Read these off the array that follows. Rows and columns are numbered from 1.
1) Give the bottom entry of the column that holds the largest entry.
2) Give the bottom-left entry.
3) Give the entry in row 3 and column 3.
4) Give the entry in row 2 and column 1.
5) Give the entry just right of the largest entry.
6) Give the bottom-right entry.
7) Give the entry directly below 113.
8) Give the entry in the top-right corner.
[[133 113 121 140 124 129 121 137 137 138]
 [132 143 124 127 124 119 128 130 131 128]
 [122 121 128 146 128 137 119 125 130 131]
 [147 122 111 119 114 104 121 148 139 133]]
1) 148
2) 147
3) 128
4) 132
5) 139
6) 133
7) 143
8) 138

Questions about the array below. Indices start at 1.
1) The entry in row 1 and column 3?
2) The top-left entry?
3) The entry in row 2 and column 1?
4) The entry at row 3, column 1?
5) The entry in the top-right corner?
6) The entry in the bottom-left corner?
7) The entry at row 2, column 3?
8) The entry in the bottom-right corner?
[[129 112 147 108 150 111 139 112 106]
 [114 131 121 115 138 147 138 119 131]
 [122 108 129 138 150 120 120 148 122]
 [146 117 137 110 148 123 134 110 129]
 [137 118 115 108 142 119 110 119 114]
 [124 144 144 114 110 110 144 122 130]
 [107 115 113 113 144 128 135 110 122]
 [130 147 111 114 124 113 119 140 146]
 [117 117 136 133 121 135 137 105 149]
 [137 133 138 127 146 131 108 137 126]
 [114 132 143 111 117 137 114 140 147]
 [110 113 143 105 107 139 118 123 126]
 [111 130 146 124 135 124 139 127 150]
 [123 139 119 146 141 143 132 146 124]]
1) 147
2) 129
3) 114
4) 122
5) 106
6) 123
7) 121
8) 124

Questions about the grid below. Indices start at 1.
1) Give the entry in row 1 and column 3.
2) Give the entry directly above the smallest entry.
3) Give the entry just right of 141.
4) Give the top-left entry.
5) Give the entry just right of 148.
6) Give the entry directly above 126.
7) Give the smallest entry.
8) Give the entry just right of the smallest entry.
[[105 122 133 148 133 119 137 125 109 135 116 143]
 [112 137 130 129 116 141 127 123  99 126 139 144]]
1) 133
2) 109
3) 127
4) 105
5) 133
6) 135
7) 99
8) 126

Read these off the array that follows. Counting starts at 1.
1) Which number is the entry in row 1 and column 3?
2) Which number is the entry at row 3, column 1?
3) Which number is the entry at row 2, column 1?
4) Which number is the entry directly above the smallest entry?
5) Which number is the top-right entry?
6) Which number is the entry in the bottom-left corner?
7) Which number is the entry at row 1, column 1?
8) Which number is the entry in row 1 and column 2?
[[122 124 127 121 130 122 131 128]
 [130 128 129 132 132 130 138 131]
 [117 125 127 115 130 121 120 132]
 [128 118 124 132 130 124 123 121]
 [136 125 127 138 130 133 115 124]
 [134 126 129 135 132 132 115 127]
 [150 116 135 150 123 147 102 106]
 [150 120 133 152 114 145 124 100]
 [123 119 122 127 131 120 134 124]]
1) 127
2) 117
3) 130
4) 106
5) 128
6) 123
7) 122
8) 124

[[117 140 149 130 113]
 [103 144 113 131 130]]
Rows and columns are numbered from 1.
Give the entry just right of 140.
A: 149
Give the bottom-right entry.
A: 130
The entry in row 1 and column 2: 140
The entry just left of 140 is 117

150  121  137  137  110  152  121  135  120
131  140  127  111  143  117  152  106  142
113  114  109  140  124  136  129  114  141
119  109  146  141  137  107  140  109  107
110  142  140  136  122  115  129  108  105
140  105  143  150  150  136  137  149  147
121  147  153  151  126  122  137  123  129
110  106  146  120  119  141  132  127  104
153  124  123  119  145  141  138  132  118
110  111  114  147  132  119  134  129  149
117  141  135  112  137  147  144  124  115
138  103  111  143  135  150  115  111  138
Counting starts at 1.
What is the entry in row 2 and column 2?
A: 140
What is the entry at row 2, column 3?
A: 127
The entry in row 1 and column 2 -> 121
What is the bottom-right entry?
A: 138
What is the entry at row 3, column 1?
A: 113
The entry in row 2 and column 1: 131
The entry at row 3, column 2: 114
What is the entry in the top-left corner?
A: 150
What is the entry in row 3 and column 3?
A: 109
The top-right entry: 120
What is the entry in row 1 and column 3?
A: 137
What is the bottom-left entry?
A: 138
The entry just left of 118: 132
The entry directly above 151 is 150
The bottom entry of the column that holds the smallest entry -> 103
The entry directly above 108 is 109
